The rows below come in pairs that one turn or mirror swaps. Which row does each named row swap with?
zorop: [  7   2 -24  -1  -2  -6   3   3  -2  -4   4  -4  -5  -2   3 -11   3  -3
  -3   1  -8  -9  -6]
Sog: [ 5 -7 11 -7 -5 -5 -2  0  5  8 -3 -6  0  0  3  9  5 -4 -2  0 -5 -8 -2]
sas: [ 10   4   6   6  -2  -5   1 -12   9  10   8  -5   2  -4  10 -14   2  -5
  -9   2  -7 -11   2]
lila: [ -1 -11  -4   0  -1   6   3 -11   3   2   0   5  12  -1   7  -6  -1  -2
 -11  10  -6 -19  -5]
zatom: [  0   4   1   0   1   0  -8  -3  -5   0   5 -19   7   2   3   7   2  -7
  -2  -6  -3 -14  -3]
fol: [ 15  -4   0  -7  -5  -7  -2 -11   2  -2  -5   5  12  -8   2 -13   4  -8
   7  -1   4   3   0]
dusoz: [  5  -2 -21   2  11  -6  -2  -3   2   4   4  -4   0  -4   5 -14  -9 -16
   3  -1  -3  -9  -3]
rora: [  5 -13  -8   0   4  -4  -8 -14   2   1   4  -1  13  -3   9  -5  -8   1
  -8   3 -12 -13   7]
datel: [-8  4 -6 -2 11 -3 -1 -6  6  1  5 -2  1  2 17 -2 -4 -5 -7  8 -1 -5 -6]
murad: [  8   0   2  -8  -5  -3  -2   5  -6  19  -8   1  10  -7   6  -7   4 -10
  12  -4   2 -10  -3]
Gak: [ -1   4 -12  -8  -1 -11   0  -2 -12   2   2   7   9   3   1 -15   1   0
   3   6   4 -20 -11]
suse: [  1   1   3  -9  16   0  -2  -2  -7  18   4  -5  16  -3   5 -10   8   0
  -2   1   1 -15  -3]
tid: [  6   0  -3  -6   9  -8   0  10   5   2   3  -1   3  -3   4  -4   1   8
  -7 -11  -3 -11 -14]
ludut: [ -2   6  -8  -5  -4   6   5  -1   4  -5  -1  -8   7  -6  13  -9   7   0
   1  -2 -15  -3  -1]
mumu: [  9  -5 -14   7   7 -13   1  -7   3   6  -2   0  14   6  10  -2  -1 -11
  -5  -1   8 -13  -1]
mupe: [  8   7 -14   1   6  -8  -1  -5  -1   4  -9  -6   9   1  -5  -5 -14  -5
  -6   0  -3  -5  -5]
lomit: [  6  -4   0  -6   2   7 -14  -4  -4   8   1   5   0  -6  -2  -4   7   0
 -10   5 -10 -15   1]
zafon: [ -1  -8  -6   4   3  -4 -10  -3  -3  -8   4   3   8  -6  10  -9  -3  -8
 -16  -9  -5 -10   0]
Vub: [  3   0   2 -19   3  -1  -5  -4  -7  10  -1  -3  17   0   5   3   5  -2
   1   6   6  -3  -5]
dezat: [  7  -3   3  -4  -1  -7  -7   8  -1   2   6  -3   8   3  -6  -9   2  -4
  11 -11  -4  -2  -5]
zige: [ -1  -3  -8   3  -8  -5   4 -11  -5   2  -2   0   9  -3  16  -6  -2 -17
  -3   4   6  -8 -12]
nuzep: [  3  -3  -9   1  -2  -5   4  -9   9   2   5  -6   4 -14  11   1   6  -9
   4  -2  -2   5  -3]
pel: [ 2  0 -5 -8 -5  5  4 -4  1 -7 -4 -9 10 -6  4  0 18  1  0 -1 -2 -5 -7]
fune: [  6  -6   5   5   3  -3 -12  -9  -6   8  -1  -3  12   0   3 -19  10  -3
   1   6   3 -16 -13]
mepan: [ 11  -7  -4 -12   6 -11 -10   3  -5  18  -3 -11  10  -5   2 -10   7  -3
   4  -3  -7 -12   1]
mobu: [ 18   0   0  -1  -6  -7   1   7  -4   4  -8 -12  15  -2   4  -3   0  -6
  -2  -3   4 -19  -2]
bubid: [  1   2  -1  -6  -6  -3 -10  -4 -12  -2   4  -7  11   1  -7  -5  10  -8
  -4  -6  -1 -12   5]
Sakof: [  7   4 -17  -1  -2  -1  -8  -2   1  -9   0  -3  18   1  10  -9   8 -12
  -6   0  -4  -3  -9]
Tisar: [  2  -4  -5  13   2 -11  -7  -4 -11   8   9   1   4  -4   9 -18  -4  -1
  -2  -1  -2 -11  -9]
Giv: [ -2   7  -1   0  13   2   3 -11  -5  -3   6   0  -1 -12   3 -10   4  -4
   4   7   0 -12   0]
Tekoz: [  1   0   3  -9   4   0  -1   4  -2  12  -6   0  -3  -5   7  -5  12  -9
   5  -7   2 -14   6]
duba: [  8   1  -2 -12   7  -5   6  -7  -7  14   9  -9  10   2  -2 -16   4   1
   0  -6   1 -14 -11]
bor: [  4  -9  -8 -10  12 -14   4  -2   1  -5   4   2   0   1   9 -16  -4   2
   4  -3  -6  -6  -7]
dup: [  9 -10  -9 -12  -3  -3  -6   4  -3  15  -5   0  12  -2  -3 -14   2   1
  -9  -4  -9 -14 -10]
Vanep: [  6  -1 -11  14   4 -14  -1  -4   9   7  -3  -4  -1   1   9  -2  -5  -7
   0   2  -1  -8  -5]
Gimov: [  1  -4 -15   1   3 -14   5 -16   0   7  -7   1   3  -4   9  -6   2 -16
   5   2   0 -16  -7]
vula: [ -1  -8   3  -5  -6  -5  -2 -12   6  19   3   0  15  -3   4  -7   2  -9
   1   8  -6 -12   1]
Gesub: [  3   8  -2 -11   2  -6  -2   7 -10  10 -11  -4   5  -9  10 -12  -4  -2
  -1  -1 -12  -9   2]
duloz: [  8  -2 -11  -2   1 -11  -9  -2  11  11  -5  -1  -2  -4  10 -11   2   2
 -13  -1   0 -10 -13]
lesi: [  1  -3  -4   5   0  -5  -2   0   1  -2 -14  -2  -7  -6   5 -12  -6  -9
  -2   1   3 -18  -4]
Pepa: [  4   3  -8   4  -5  -2  -2 -13   2  -2   5   1   0  -5   6 -10 -10   7
  -6   4   1  -5 -11]
fur: [  5   4   7 -14 -14  -2  -4   1   1   3   1  -3  14  -1   6 -11   1   7
   3  -1  -5  -6  -6]
tadal: [  5  -8  -7  -2  -1   4  -2 -15  -3   8  -5   2  17  -4  -5  -5  -4   6
  -6   7  -6  -9  -3]
rukav: [ -1   5  -7 -11  -3   8  -4 -10  -3  -1   1 -13   9  -8   2 -11   9  -8
   4  -9  -3  -5   0]
teb: [ 14  -3   1   4   6   2  -3   5   4 -11  10  -1   3  -1   8  -6   4  -7
   8   0  -4  -7  -6]
tuvop: [  0  -1 -12  -3  20  -7   0  -2   4  -8   3   1   6   2   7  -7   1  -5
   6   3   0  -3  -1]
Sagek: [ 16   5 -13 -16 -10  -5  -1   4  -2   6   3   4   4   0   4  -7   3  -8
   5   4   2 -13  -3]
lam: [ -5 -12  -3  -3   2  -2 -13  -6 -11  -4  -6   3  11  -5  13  -4  -8 -11
   0  -1   0 -12  -4]
kag: [ 11  -5   1 -10   4  -7   5   0   6  14  -4  -6   6  -6   7   5   7  -9
   3 -10  -8 -15  -3]
pize: [ 6 -4  6 -5 12 -8 -3 -4  7  1 -1 -4 29 -1  5 -8  3 -1 -2 -1 -3 -8 -4]

dusoz pairs with mepan
fune pairs with teb
duba pairs with bor
tadal pairs with ludut
fol pairs with sas
Gimov pairs with kag
zige pairs with Sog
mumu pairs with Tekoz

